One vector is turned by the same rotation once a step. Each row is the vector after some number of steps, and that number follows the row.
The counts run from 0 to 321.
[  6 -22   2   9 -17 -39  10   1  19  12  25 -23  20 -13  -4 -10 -37 -11
 -10  34 -25  15 -21 -19 -21   5 -26 -21   1  57 -12   8]
20
[ -1 -53 -21  16  13 -22  12   5  36  -2   5 -30  24  -1 -25   7 -14   3
 -20  14 -23  20 -25 -10 -31  -1 -39  -3  14  46  -2   2]
36
[ 25 -27 -16  12  22 -38  -3  13  17 -22  23 -47  13 -12 -13  17 -18 -12
 -30  14  -1   5   9  13 -45  -2 -31   3  28  23   6   1]
66
[ 27   0 -42   8  10 -61 -17   1  26  -3  30 -18  -4  18 -32 -14 -21 -22
 -10   8 -17  -2  -5  -5 -21  16 -27 -13   5  38   6  -5]
281
[ 18 -29 -26 -38  -5 -23 -24   8  18  21  20 -23   3  -9 -19  -3 -35  -6
 -17  13  21   5 -26   3 -45   9 -28 -24 -26  36   4   2]
240
[  3 -30 -10 -31  -7 -14  12  12   5   4   1  -3  10 -16 -26  -6 -30 -34
 -15  32 -19   6 -38   1 -36  -1 -35 -20 -15  51 -21  22]
254
[  4  -1 -38 -19   6 -40   7   3  11  15  42 -21  10 -21 -19  -1  -6 -27
 -12  25  -4 -25 -32   1 -21  16 -25 -23 -19  37 -25  19]
237
[ 10 -27 -43 -14  39 -27   3  -8  27   1   6 -16 -15  -7 -32   5 -14  -6
 -14  10 -17 -16 -19  15 -52  11 -37 -21  15   8 -32   5]
193
[ 26  -8  -8 -23  24 -14  12  -4  17 -24  10  -7  17   8  -5  -2 -34 -11
 -24  19 -37  14 -25 -13 -35  -8 -51 -30   4  38   1   5]
320
[ 21 -35 -38  -3   8 -30 -21  17   1   0  -4 -28   2  -4 -43  -1 -17 -33
 -23   9   2  -2 -39  15 -28  12 -27  14  -4  43  -1   8]
258
[ 19 -35 -43  -1  39 -29 -15  -6  32   5   8 -31 -18  -7 -30  10 -16  -1
 -17   4  -1 -13 -15  12 -46  15 -28  -9  13  14 -20  -3]
192
[ 28   6 -29 -25  -1 -44 -10  16  14   1  20 -16   9  20 -38  -8 -20 -27
 -18   7   3 -14 -12   0 -18   6 -24 -27  -8  58  16  16]
275
[ 26  -3 -42 -21  27 -37 -27  29   6  -2  15 -29  -4  -5 -22  13 -17 -37
 -20  13  10 -13 -34  14 -40   4 -11   1  -4  23  -5  12]
222
[ 27   3 -19 -12  31 -46 -15  10  35   9  -1 -10  -7  -4 -33  -4 -42 -21
   0  21  -1 -11  -9  -8 -33   2  -8 -15  27  29 -37   2]
179
[ 10 -12  -3 -19  12  -3   9  18  -2  -8  12 -19   8 -15  -1  10 -46 -34
 -12  30  -9 -13 -34  -9 -50  -7 -13 -23 -14  45 -16  14]
218
[ 27  -9 -23 -18  23 -38  10   6  25 -30   7   1  17   8 -26  -8 -21 -19
 -24  21 -28  10 -15 -14 -23 -16 -49  -7  29  29  -5   0]
54
[ 33  -3  -8 -20  -4 -20   2   9  11   4  14 -11   8  10 -29  -9 -50 -18
 -18  24  25 -35 -10 -23 -22  -6 -13 -31   9  50 -12  -3]
166
[ 12 -13 -20  11  27 -32  15 -11  25  -2  16 -19   8 -12 -28   9  -4 -16
  -7  16 -40   2 -23  11 -18  14 -40 -15  10  49 -30  25]
303
[  9 -17 -40 -11  27 -39  -4  14  36   5  23 -12  19 -23 -15  -3 -15  -6
 -26  32  -1  -4 -31 -31 -25  -5 -27   3  26   7 -20 -10]
126
[ 38   6   1   2  22 -58   3  -1  25   4  23 -31  -4  18 -11  -5 -18  -3
 -15  21 -26  -3   3   5 -20   0 -27 -27  36  38 -18  18]
69
[ 31 -18   3 -18  -8 -30  -7   3  20  27  20 -26  17 -16 -11 -13 -42   3
 -27  35  26 -13 -27 -23 -14   2 -16 -21  10  43 -23  -6]
130
[ 10 -20  -8 -23  19 -18   9  16  32   1   2 -14   7 -23 -15   9 -50 -20
  -7  32   5   4  -4  -9 -55  -7 -22 -27  14  36 -33   5]
181
[ 46 -14 -29 -30  27 -40 -22  -8  27   4  21 -27   2   0 -29   4  -1  14
 -38  11   6  -1 -11  18 -20   7 -45 -11  20  18 -14   3]
83
[ 22 -25  -7 -38   7 -14   0   6  29  -6  -2 -13  30  12 -41  -1 -19   0
 -24  15   6  14 -28 -12 -13  -9 -39 -20   6  63   3   9]
41
[ -4 -25 -45  11  24 -33  16  14  15 -12   5 -16   4  12 -28   1  -7 -32
 -13  14 -42  -6 -31  -4 -36  -1 -33  -6   5  39  -7  14]
266
[ 30 -31 -16 -32   5 -26   7   2   6 -18   5 -18  14  23 -26 -10 -19  -5
 -38  14 -14   8  -3  -4 -32 -10 -51 -21  12  36  16   0]
48
[ 35 -24  -5  13 -11 -37 -21  -2  13   7  18 -40  12 -17 -28   6 -34 -17
 -15  13  11   8  -4  17 -20  21 -23  -3  -4  59   3   5]
293
[ 12 -32 -40 -19   9 -36 -12  18  -1 -10  -2 -16  -1   3 -37   1  -5 -36
 -24  11 -12  -1 -31  22 -36   2 -36   9  -2  33  -4  14]
259
[ 18 -15 -37   8  13 -34 -22  -3  22  13  -1  -9   3 -11 -33 -13 -26 -26
  -9  22 -16  -4 -52  -8  -8  22 -17   6  -4  47 -24   0]
251
[ 28 -28 -26  -8  10 -13  -6  15  13 -15  10 -24  16 -15 -31   8 -48 -20
 -30  18  37 -21  -3 -14 -46  -3 -20  -1   8  31   2 -14]
168
[ 47   3 -25 -18  16 -30 -13  -7  11  -2  15 -27   1  16 -35   4  -2  -9
 -27   3  -7  -9 -27  18  -7  13 -39 -19  -1  53  -2  19]
311
[ 11 -25 -28  28   2 -32  -4  -9  16  19  10 -17   4 -14 -23 -11 -32 -20
 -10  25 -25 -10 -48 -10 -18  23 -23  -2  -5  48 -19   1]
250
[ 23  -8 -24 -39  -2 -34 -21   9  15  31  24 -17   1  -1 -24  -7 -27 -13
 -14  21  18  -6 -29   1 -25  14 -18 -33 -22  43  -5  10]
239
[ 11 -38 -24  18  28 -25  -8  -5  35  -7   1 -35   8 -12 -25  18 -21  -6
 -11   6 -22  31 -18   6 -41  13 -36  -1   9  42  -4   2]
301
[ 43  -7  -6 -19   7 -27   9   3 -14  -7  18 -22   6  -5  -9  -2  -9 -19
 -46  32 -13 -28 -33  15 -15  -9 -42  -9  21  28 -25  17]
98
